500 stands for zero in the data rows.
Here is a table of points, one per row:
[574, 471, 382, 621, 573, 629, 511, 661, 483, 532, 572, 586, 596, 589, 445,
 892, 715, 894, 666, 414, 523, 492, 570, 557, 565, 590, 727, 603, 376, 510,
 460, 561]
[452, 483, 532, 482, 499, 521, 374, 515, 490, 589, 487, 540, 498, 531, 415,
 537, 530, 381, 581, 461, 450, 546, 655, 549, 537, 533, 456, 535, 582, 447,
 466, 567]
[567, 428, 545, 471, 434, 349, 729, 368, 503, 553, 531, 766, 412, 482, 238,
 743, 659, 526, 373, 645, 822, 498, 271, 517, 758, 272, 499, 427, 699, 708,
 732, 368]
[431, 446, 558, 410, 337, 518, 374, 457, 513, 482, 106, 398, 477, 613, 503,
 416, 481, 730, 614, 182, 681, 459, 495, 409, 623, 702, 554, 465, 420, 451,
 437, 444]
[479, 669, 496, 654, 448, 416, 713, 600, 839, 680, 516, 568, 676, 413, 805,
 625, 450, 839, 544, 523, 543, 294, 534, 503, 317, 741, 419, 523, 883, 482,
 521, 557]
[579, 577, 450, 584, 673, 492, 690, 447, 415, 489, 342, 541, 510, 392, 423,
 509, 378, 453, 413, 644, 599, 179, 548, 686, 324, 497, 621, 463, 278, 584,
 301, 414]
[470, 628, 541, 273, 618, 303, 579, 711, 350, 493, 591, 421, 366, 576, 689,
 504, 425, 442, 657, 542, 402, 705, 403, 516, 537, 370, 474, 503, 512, 672,
 496, 581]
[506, 437, 507, 401, 546, 532, 598, 443, 566, 500, 549, 417, 404, 448, 530,
 600, 484, 466, 525, 500, 464, 382, 436, 507, 449, 442, 569, 504, 456, 535,
 557, 590]
[654, 540, 472, 557, 679, 307, 351, 670, 578, 376, 618, 739, 415, 594, 475,
 291, 508, 559, 547, 553, 526, 564, 314, 484, 339, 552, 703, 331, 822, 465,
 307, 509]
[330, 528, 430, 382, 414, 605, 436, 417, 533, 603, 678, 538, 527, 457, 534,
 468, 430, 471, 571, 397, 578, 540, 401, 422, 366, 536, 357, 277, 559, 659,
 431, 617]
[539, 484, 538, 471, 556, 504, 392, 527, 528, 624, 514, 546, 557, 482, 536,
 505, 556, 428, 467, 520, 472, 664, 672, 623, 564, 485, 544, 530, 503, 461,
 494, 510]
[468, 454, 608, 468, 493, 520, 484, 455, 533, 423, 489, 610, 500, 492, 632,
 465, 455, 595, 556, 520, 444, 500, 394, 490, 554, 462, 501, 447, 454, 575,
 567, 621]
[461, 383, 405, 362, 547, 498, 560, 545, 424, 658, 696, 410, 547, 536, 605,
 497, 479, 582, 354, 420, 551, 462, 551, 676, 582, 434, 475, 574, 431, 614,
 415, 604]
[273, 562, 355, 373, 337, 308, 479, 562, 362, 491, 591, 440, 478, 476, 570,
 254, 465, 478, 497, 680, 654, 351, 686, 681, 520, 478, 673, 500, 591, 454,
 344, 201]
[487, 637, 527, 545, 823, 481, 851, 336, 407, 407, 646, 449, 299, 532, 467,
 710, 538, 463, 635, 380, 412, 430, 649, 208, 375, 485, 505, 561, 539, 375,
 459, 378]
[508, 285, 379, 522, 371, 482, 461, 674, 745, 268, 820, 567, 597, 547, 581,
 689, 631, 270, 635, 585, 516, 505, 725, 394, 565, 588, 329, 323, 160, 490,
 398, 344]
[621, 511, 448, 558, 520, 535, 580, 382, 536, 366, 544, 459, 421, 612, 450,
 417, 580, 597, 427, 626, 408, 605, 449, 638, 322, 529, 541, 455, 369, 400,
 439, 661]
[442, 413, 540, 498, 480, 442, 450, 412, 565, 582, 446, 601, 543, 584, 485,
 558, 459, 475, 497, 489, 446, 543, 596, 487, 522, 490, 587, 556, 488, 557,
 491, 494]
[555, 566, 549, 500, 356, 428, 755, 531, 507, 379, 352, 502, 440, 692, 567,
 479, 290, 515, 573, 462, 406, 631, 721, 709, 617, 697, 357, 500, 571, 623,
 626, 461]
[596, 564, 468, 535, 500, 189, 395, 430, 368, 407, 420, 374, 462, 475, 522,
 609, 540, 560, 457, 416, 485, 576, 617, 508, 433, 470, 412, 347, 530, 451,
 506, 493]
[194, 534, 378, 417, 428, 375, 455, 586, 485, 314, 463, 326, 653, 446, 372,
 521, 655, 526, 570, 544, 467, 482, 498, 492, 348, 549, 516, 526, 556, 449,
 565, 342]
[529, 604, 657, 724, 367, 378, 625, 558, 341, 547, 716, 503, 623, 254, 439,
 501, 309, 399, 372, 329, 495, 673, 384, 190, 696, 779, 742, 782, 467, 594,
 416, 450]
[702, 400, 405, 625, 383, 681, 406, 330, 511, 397, 699, 385, 522, 527, 468,
 347, 494, 572, 731, 579, 670, 632, 430, 671, 355, 491, 237, 858, 707, 498,
 506, 286]
[533, 435, 622, 390, 363, 470, 488, 416, 491, 502, 446, 521, 480, 557, 574,
 521, 541, 459, 566, 573, 452, 436, 462, 495, 446, 510, 566, 487, 526, 474,
 488, 634]
[371, 475, 312, 348, 538, 772, 487, 401, 397, 487, 489, 544, 453, 458, 471,
 594, 566, 510, 293, 399, 408, 785, 564, 711, 377, 645, 551, 408, 545, 433,
 512, 408]
[482, 439, 597, 392, 505, 440, 519, 425, 473, 544, 505, 499, 478, 504, 605,
 539, 522, 508, 507, 537, 464, 522, 433, 485, 497, 508, 504, 480, 511, 501,
 528, 601]
[431, 613, 456, 592, 443, 506, 434, 480, 491, 825, 529, 316, 464, 608, 556,
 630, 564, 297, 522, 478, 314, 213, 287, 601, 642, 466, 451, 412, 496, 369,
 710, 404]
[519, 294, 817, 641, 598, 409, 624, 551, 757, 546, 616, 388, 434, 459, 172,
 313, 393, 504, 828, 366, 511, 598, 587, 701, 538, 277, 572, 213, 587, 317,
 427, 550]
[523, 527, 857, 290, 574, 543, 399, 594, 535, 590, 526, 645, 637, 541, 455,
 612, 291, 538, 323, 380, 651, 527, 506, 291, 249, 298, 348, 504, 478, 161,
 553, 200]
[325, 595, 596, 555, 796, 511, 553, 422, 592, 275, 532, 366, 768, 499, 475,
 213, 621, 626, 343, 769, 485, 552, 643, 388, 664, 519, 417, 444, 503, 508,
 826, 552]
[608, 526, 187, 465, 290, 307, 389, 355, 744, 479, 432, 454, 666, 656, 397,
 585, 221, 618, 285, 531, 209, 573, 483, 292, 566, 114, 462, 589, 461, 681,
 288, 501]
[397, 581, 491, 655, 389, 506, 420, 638, 519, 427, 470, 597, 401, 702, 492,
 602, 338, 383, 543, 597, 684, 576, 342, 677, 429, 450, 620, 685, 362, 403,
 843, 657]
[531, 513, 402, 507, 687, 450, 745, 408, 425, 458, 414, 602, 484, 489, 569,
 523, 371, 310, 468, 563, 549, 345, 541, 464, 338, 498, 540, 461, 397, 362,
 406, 474]
[788, 601, 498, 298, 408, 363, 539, 393, 547, 558, 440, 517, 418, 390, 549,
 401, 719, 566, 605, 480, 547, 391, 463, 506, 531, 539, 430, 572, 407, 415,
 620, 466]
[485, 726, 328, 525, 441, 838, 499, 435, 721, 722, 475, 480, 238, 348, 590,
 348, 444, 607, 641, 524, 793, 604, 613, 230, 473, 319, 540, 337, 443, 732,
 462, 469]
[504, 603, 577, 543, 850, 443, 334, 339, 599, 588, 403, 336, 613, 650, 409,
 576, 548, 389, 563, 471, 654, 472, 241, 550, 450, 633, 327, 397, 496, 790,
 417, 453]
[612, 463, 431, 604, 405, 538, 445, 641, 47, 572, 516, 699, 575, 369, 357,
 311, 456, 708, 579, 536, 118, 365, 559, 455, 274, 511, 462, 163, 360, 656,
 743, 435]
[705, 513, 453, 392, 589, 506, 362, 649, 552, 537, 428, 344, 566, 587, 534,
 646, 521, 443, 540, 609, 541, 612, 502, 466, 409, 501, 547, 627, 438, 626,
 598, 490]
[534, 404, 457, 363, 549, 495, 473, 511, 496, 670, 448, 439, 479, 433, 405,
 479, 521, 455, 479, 449, 429, 419, 566, 491, 488, 549, 540, 573, 567, 482,
 555, 522]
[343, 348, 715, 541, 404, 508, 482, 504, 620, 424, 472, 526, 541, 448, 621,
 585, 538, 481, 419, 527, 490, 452, 483, 570, 352, 470, 545, 515, 542, 553,
 468, 526]
[553, 405, 562, 472, 524, 496, 497, 524, 393, 423, 468, 512, 522, 517, 575,
 386, 549, 541, 456, 484, 542, 525, 471, 508, 456, 462, 506, 413, 410, 527,
 553, 402]
[475, 556, 601, 527, 426, 468, 429, 622, 524, 601, 395, 447, 365, 445, 452,
 561, 620, 443, 553, 596, 387, 409, 481, 464, 582, 458, 489, 542, 493, 458,
 379, 676]
[609, 466, 586, 495, 423, 485, 496, 449, 526, 441, 509, 441, 421, 390, 616,
 531, 632, 520, 558, 665, 449, 486, 491, 522, 647, 477, 528, 532, 443, 336,
 330, 572]
[645, 549, 484, 428, 541, 790, 331, 525, 323, 265, 530, 454, 770, 441, 498,
 554, 264, 269, 729, 489, 637, 307, 678, 472, 596, 393, 511, 609, 803, 518,
 500, 649]
[410, 658, 404, 586, 448, 629, 279, 451, 466, 517, 547, 396, 355, 321, 505,
 528, 444, 595, 643, 638, 500, 694, 458, 439, 456, 466, 479, 547, 546, 303,
 497, 506]
[499, 349, 336, 550, 361, 587, 726, 505, 497, 447, 367, 332, 403, 469, 533,
 632, 666, 322, 303, 288, 390, 608, 482, 346, 450, 424, 612, 362, 744, 516,
 637, 551]
[590, 667, 703, 390, 321, 517, 532, 367, 602, 374, 642, 493, 437, 319, 335,
 587, 355, 373, 426, 510, 555, 566, 454, 469, 505, 887, 544, 514, 246, 668,
 531, 504]
[610, 446, 746, 696, 419, 777, 443, 559, 288, 565, 336, 381, 250, 688, 539,
 588, 602, 469, 307, 737, 480, 480, 508, 456, 583, 609, 176, 443, 680, 458,
 152, 535]
[452, 396, 408, 747, 644, 458, 605, 666, 537, 512, 362, 534, 400, 472, 549,
 372, 359, 451, 535, 381, 443, 562, 417, 488, 633, 505, 203, 511, 329, 509,
 642, 308]
[501, 623, 326, 602, 566, 459, 290, 427, 441, 379, 367, 984, 546, 218, 534,
 585, 633, 346, 573, 315, 626, 566, 560, 643, 574, 415, 340, 652, 510, 443,
 489, 708]
[513, 392, 638, 404, 435, 471, 539, 326, 493, 556, 531, 541, 459, 507, 708,
 459, 468, 545, 454, 516, 448, 459, 539, 479, 450, 408, 486, 576, 450, 513,
 556, 595]
These points spread out most along one direction. Take the direction at right angles to it along which they spread out most. Go by this last direction. How far along it is each point below, from 0 to 99? The average is 50, and the first point in the table lies past the average. One standard deviation of the points above along it is 16.
[480, 913, 615, 439, 288, 682, 692, 598, 423, 576, 502, 565, 725, 772, 360,
 329, 805, 383, 509, 479, 463, 590, 477, 491, 459, 374, 469, 564, 434, 510,
 354, 485] : 50
[430, 542, 437, 494, 469, 594, 509, 664, 330, 260, 383, 283, 535, 265, 509,
 525, 412, 630, 272, 407, 645, 434, 442, 696, 575, 347, 587, 396, 502, 499,
 436, 432] : 46
[496, 505, 542, 816, 346, 377, 437, 289, 505, 594, 594, 482, 594, 420, 443,
 389, 391, 365, 386, 466, 504, 523, 478, 354, 584, 687, 675, 571, 487, 513,
 479, 470] : 75
[364, 385, 611, 457, 647, 446, 279, 421, 591, 741, 387, 592, 480, 480, 382,
 597, 490, 432, 509, 544, 382, 634, 812, 616, 563, 492, 601, 599, 460, 607,
 510, 413] : 52
[747, 389, 374, 448, 589, 506, 485, 826, 595, 743, 410, 403, 583, 458, 500,
 377, 660, 273, 256, 422, 521, 563, 552, 475, 489, 576, 631, 579, 588, 477,
 591, 578] : 56
[447, 349, 368, 502, 551, 589, 518, 321, 411, 569, 422, 552, 596, 643, 732,
 488, 453, 499, 697, 661, 437, 523, 240, 382, 762, 592, 721, 341, 504, 366,
 459, 371] : 49
[533, 507, 427, 617, 503, 510, 563, 444, 427, 627, 493, 386, 771, 501, 479,
 451, 499, 620, 370, 315, 511, 559, 447, 605, 474, 368, 391, 433, 360, 324,
 526, 646] : 46
[479, 410, 296, 219, 546, 460, 601, 593, 493, 554, 532, 550, 452, 493, 225,
 447, 224, 539, 373, 628, 498, 437, 451, 500, 580, 707, 326, 469, 543, 216,
 463, 658] : 45
[528, 665, 575, 470, 598, 676, 241, 471, 666, 252, 746, 657, 265, 673, 602,
 379, 540, 594, 261, 202, 224, 200, 399, 632, 737, 503, 600, 539, 590, 512,
 621, 370] : 50
[281, 389, 459, 590, 510, 339, 443, 476, 381, 461, 612, 503, 329, 788, 475,
 441, 606, 624, 386, 477, 755, 327, 624, 304, 482, 511, 422, 574, 406, 545,
 532, 759] : 51
[494, 261, 556, 579, 544, 509, 489, 596, 353, 434, 533, 483, 432, 459, 578,
 341, 549, 515, 553, 414, 496, 444, 430, 475, 348, 425, 539, 556, 441, 667,
 471, 434] : 39
[257, 418, 476, 439, 587, 578, 638, 602, 645, 244, 306, 568, 596, 311, 392,
 340, 591, 527, 622, 667, 291, 446, 335, 399, 522, 433, 443, 723, 458, 501,
 415, 482] : 45
